Where one turn sends some rows of the set: a few examples, then the rows asked:
z355: [  8  24   6  11   5 -11  26  28  -2   0  28   7   8  17 -16  -1]
z974: [ -3  18   8   6 -12 -13  -2  17  -9   0  -7  18  -4  51  -1 -14]
z535: [  4  13  17 -13 -20   4 -14   0 -12  17 -17 -19   3  11   6 -41]
z574: [ -3   9 -13   7   5 -17   5   4 -14  -8  14  44  15  -6 -11 -18]
z396: [ -1  19   6  -9 -11 -12  -9  12  -4   9   2   9  29 -42   4 -23]
z915: [  9 -16  32   9 -15   2  -6   4   4  22 -14  -8 -24 -14  27  -2]
z298: [ 12  -1  30  19 -24  18  -9   9  11   3 -18  -7  -3  15 -12   8]
z872: [-13  19   8 -10  -4 -21 -34  12 -11  20   8  -1 -14   5  26 -23]
z635: [ -6  -5  13  21   6  -2 -10   5 -13   1  18  22 -30  23   3   8]
z844: [-15  11  13 -19   8 -20  -5  20  24 -32 -13  18 -20  -8  21 -11]
z139: [ -7  31   1  10   2 -18  -9  -1  14  -4 -23   0   6 -11   3 -48]
z205: [  8 -17  30  -8 -33  10   6  -2  21 -21   0  14  13 -11   5  -7]
z902: [  8  -7  14 -36   9   0  23  16   7 -15  13  -3 -21 -14   9 -11]
z491: [ 17  -4   8  26  -9  -4  17  14   6  -4 -10  26  14 -32   2   7]
z855: [ -7  20  12  -1  30  -1   1  21  19 -13   3  -6 -25 -18 -16  -2]

z491 moves to z574
z298 moves to z974
z872 moves to z915
Where do these go?
z355 moves to z139
z855 moves to z844

Where one turn sends some rows of the set: a few examples, then the rows asked:
z458: [-29 -17 -11  12  19  -3  20  18 -16  -5  -4   7  -4 -10 -12   9 -18  40
 -14]
z964: [ -6 -13 -14  -6 -10  49  25  20  52 -20  11   4 -13  -8  -1  19  28  13
 -10]
z232: [-18 -14  -7  -7  -1  40   4  24  56 -17  16  -1 -12 -17  -1  22  30  12
 -16]
z130: [ -8 -32 -18 -11  26   3  26  48   5 -11 -24  28  11 -16   7  32  -8  15
   5]
z432: [-17 -18 -26 -14 -13  38  32  39  47 -32   5  14  -5  -1  22  16  31  31
  -1]
z687: [-42  -5 -30  -8  -8  24   1  16  46 -17  16 -11  -6  -4  25  14  36  31
  -8]
z829: [-24 -20 -18 -20 -14  40  21  40  55 -25   3   5  -4  -9  18  24  33  23
   1]
z638: [ -5  -8 -22   2   2  35  22  30  41 -35  19  23 -13  -8   7   7  27  26
 -18]
z741: [-22  11 -24  -3   0  13  12   2 -23   3 -12 -24   0 -13 -15  14  -3  26
  11]
z822: [-18  -6 -36 -11 -11  31  24  37  38 -37  10  14  -5  -2  27  10  36  35
   0]
z36: [-38 -14 -11   5  21  -5  17  31   4  18   3  16  -4  -9  14  19 -23  41
 -13]
z32: [-10  -1 -28  -1  -4  18  49  19  -6  16 -10  13  -2   5  12  17 -19  36
  11]
z780: [ -3 -13 -24 -26   9  19  17  38   2  -1 -32   0  15 -22   2  39   6  -1
  26]
z884: [-14   3 -43  -7  27  -9   0  35 -16 -15 -13  13  12 -18  16  17   7  21
  11]
z700: [-23 -12  -2 -13  20   3  13  64   6   3  -5  27   1 -25  11  25 -15  32
   1]
z841: [ -3  -6 -20   0  -2  20  43  18 -22  -9 -18   4  -1  -6 -16  13 -11  31
  11]
z645: [-36  -9   2  -8  18   3 -11  32  -7  -1  -9 -11   1 -33 -17  22  -4  23
  -2]
z208: [-27 -24  -4  -2   3  17  39  23  14  29 -10   7  -3  -2   5  30 -26  29
  -1]
z495: [-18   6 -29   3   5  26  -2  18  37 -29  27   5 -12 -12  10   4  35  25
 -18]
z193: [-30 -20 -36  10  28 -14  12   8  -4   4  -9   7   8  -2  14  20 -10  27
  -8]
z838: [-25  -1 -42  -6  11   1   2  -2  -7  13 -17 -21  11  -8   9  27   4  10
  14]
z336: [-14  10 -19  -9  15   5   2  41 -28 -20  -9   3   2 -29 -11   9   2  30
  10]
z302: [-10   1  -7 -22  -2  26  14  33 -14  -4 -23 -15   4 -29 -22  26   1  13
  22]
z378: [-42 -17 -20 -11 -11  31   7  19  56 -11  12 -12  -6  -4  20  22  32  26
  -7]
z575: [-18  27 -28 -19   9   6  -2  45 -15   3  -2   4   3 -26  15  16   3  28
  20]
z434: [-20 -35 -16  -8   9  14  29  12  14  18 -29  -6  10  -6  -1  42 -11   5
   6]
z381: [-21  15 -30 -10  -8  19  24   7  -6  28  -8 -17   1  -4  10  22  -8  26
  18]
z160: [-35   4  -4 -21  15   5 -13  50   7  17  -4  -2   3 -33   8  30  -4  22
   9]
z763: [-17 -25   5  -7  18  10  21  48  -6 -13 -16  15   0 -26 -19  21 -14  28
  -3]
z44: [ -7  17 -21 -27  -8  28  21  39  -5  15 -18  -5   5 -20   6  29   0  16
  31]
z840: [-36  -3 -38  -2  -9  21  11  15  39 -23  19  -2  -7   2  28   8  34  38
  -9]
z439: [-25 -25   0   0   3  19  30  10  -2  11 -18 -11  -2 -10 -23  26 -18  23
  -1]
z290: [-19   1 -19  -4  -7  40   1   8  47 -14  19 -13 -12 -12   2  16  34  12
 -12]
z12: [ -5   5 -35   5  -4  35  20  15  34 -31  22  11 -13  -3   9   2  32  26
 -13]
z468: [-31 -18 -18 -18 -16  41  16  26  56 -15   5  -9  -5  -6  17  25  34  22
   1]
z615: [-24  -5 -22   8   0  30   6   5  45 -16  26  -2 -15  -4   6   9  27  23
 -24]
z10: [-28  -5 -38  -4  -4  21  17  29  37 -33  17  12  -6   1  30   5  33  41
  -8]
z325: [-35 -22 -15 -12  25  -4 -12  26  12  11 -18  -9  12 -25   4  38  -1   5
   2]
z661: [  2 -11 -45  -3  10   8  40  21 -12  -8 -24  16  10   1  12  20  -4  20
  16]
z522: [  0  -3 -19 -11  -6  45  18  35  43 -33  14  13 -10 -16   3  13  35  15
  -5]

z829 moves to z10
z434 moves to z661
z763 moves to z458
Where do these go?
z381 moves to z44
z615 moves to z964

Where one turn sends some rows of the set: a few examples, then the rows asked:
z76: [  8   5 -12  -2  26 -23   7  -9  -4  20  18  27 -15 -11  -9 -40  23  20
 -15  19   2  13   5  -3   2   3   1  -7 -21  -3 -16 -14  13  -3 -22 -15
   3   5 -21  15   1  33  12 -22  10   3 -42   2 -11  -3 -13   6  10  34
 -22 -26 -33  12]
z516: [ -5  25 -16 -17  17   4 -20   7  -4   0 -11  -4   3  20   4   3 -18  22
 -12   6  -4  12   4   7 -11 -16 -51 -31   1   6  23  14 -15   6 -18  16
 -17 -16   3 -23   1  20   5  -5 -11  -4   4  -1   4 -10 -16   2 -28  14
   0 -17 -33 -32]
z13: [-15   5  -3 -20 -23  10 -14 -17 -30 -19  15 -11  25 -17   5 -38  -2   1
 -10  13  -5  18   3 -10 -23   9   3  -3 -25 -12  13   9   0  -4  -9  19
  -2   6 -23  -3  11  19  11 -22  -7  13  -8  -1 -36   3  -3  36  -3  -6
  -4  -9   9  18]
z617: [-21  -6 -19 -15 -21 -12 -21   8  27  38  10  -9  10   0  -2 -22 -10 -27
  -3 -16 -28 -28  -9  16   3  -2  -7  -7 -25  17  12  10   4   1 -20  16
 -15 -10 -26 -11  -4  -7  -3 -14  -1 -18  12  23  12  -1   5  -4 -14  -2
  -2   7 -39  16]
z826: [ -2  -4  -6  -3   2  25 -13   2  18 -14 -28  -6  11   6   2  -1  10  20
 -15 -33  -7 -14   7  15   9 -19   5 -27 -25  -8   4 -18  10  10 -13   6
  -8 -13  14  22  -8  -3  -2 -20  35   3 -11 -25  -2  22  29  -3 -13 -13
   9 -28 -12 -30]
z131: [ 20  -1  13  22  21  -5 -17 -10  30  18  12  26  17  14  30 -34   2   8
  -4  -1   8  32 -16   2   4 -21 -17 -10  17  -2  -9  -8  13 -21  -6  12
  -5  -2  15 -16  22  16 -24  -7  19  -7   7  -7  -8  11  22  -1  -6  19
 -17   3 -17  -2]
z652: [-37  12 -27   0 -12   8 -21 -13   5  10 -24  16   4 -21  21 -28  13  -4
  -6 -17  18   8   6  13   8   6  36   5  11   8   8 -11  18   6 -28 -13
  -1   3 -12  25  -5  -7  14   0  17   7  38   7  -9 -12  -9 -11  -7  -8
  25  -8 -27  -3]
z710: [-11 -15  -8 -14   1   0   7  19   0 -14   3 -19  -4   1 -15 -13  13  19
  -6  17 -30  -3  15  27  24 -27  15  -2  16   1 -16  26 -29  -1  20  -7
 -16  15 -31  25  10  -1  -9   3 -10 -11   5  16   4  -6  -4  10 -10  16
 -13  14 -20   8]
z920: [  3  18  17  10  -7   4  16  24  21  -5  -8  -8  -6   6  -7  -3  -6 -24
 -31  10   5   9 -17  11   9  -3 -13   8 -20  23  16   4  22 -32   5  32
 -14  -7  -6   5  21 -14  20 -28   6 -20 -12  -8  -8  18 -19   9 -11  -9
 -34  -6  -4 -22]
z486: [  6   8  10  25 -18  -7  -5 -14  -7  11  13   7  20 -29   1 -11 -12   1
 -34 -10 -16  31   3   3 -15  -8   7  20 -18  -1 -33 -12  -9 -16  -9   8
  10 -17 -20  16  -8  -8  18 -29  19 -30  18 -19   2 -12 -13  10  -4  -5
  -6 -45 -33   3]
z475: [ -6  -2 -11 -13  -8 -22 -35  24  -3  10  12  12  19   0 -26 -13  -2  17
   4   3 -38  14  -7   7  -4 -18  29  16  11  25   2  -8  14   5  -9  10
 -18 -15 -10   7 -24   0   7  19  31  -3 -11 -25   9   5  36 -12   4  33
 -21  -7  -7   6]
z735: [  6  13   1  -1  -5 -27   6   6  -2 -17   1  14  25  23 -26  16  40  10
   5   3  31  -1  -4   7 -16 -20 -15   1   5  18 -15 -12  -7   6  16  -9
 -14  -9  20   4  16 -11  13 -10  15  -1 -23   3  -7  -4   6   9 -17  -7
  -2  13 -45 -10]
z225: [-15   3 -25 -26  13   8 -13  -5  16 -32 -10  25  -3 -22   8 -16 -10  -4
  -3   3  -7  22   4  -6  -7  27  -9  20  29  29  11  13  -3   7 -16  -7
   4  28 -20  19 -13  30 -23  -8  -2  -7  13  15  -5 -18 -18  -3 -12   3
  -1 -12 -11 -20]
z559: [  2 -10  14  14 -16   0 -34  13  -7  12  -4  10 -11  31 -18 -33  -3  27
 -11   6  14 -13  13  13   6 -23   9 -11 -17   1 -18  -8   8  -6  11   3
 -13 -19  -7   3  20  38  20 -15  -8  17  15 -10 -20   7 -17  11  -5   3
   5   1  18 -31]
z940: [-29   0  -6  -7 -16 -16  -6  10   1  -9 -25  12 -13  -8 -19 -12  -4 -13
   9  35  14  15   0 -11 -38  18  18  13  14  17  -2 -19   4   3 -33 -31
  -5  -5  -8  25  -5  -1  14  -7  16  -1  -1  -7  16 -11 -14 -14  20  -1
 -13  12 -31 -16]

z516 moves to z735
z559 moves to z131
z475 moves to z617
Where do these go?
z13 moves to z76
z652 moves to z225

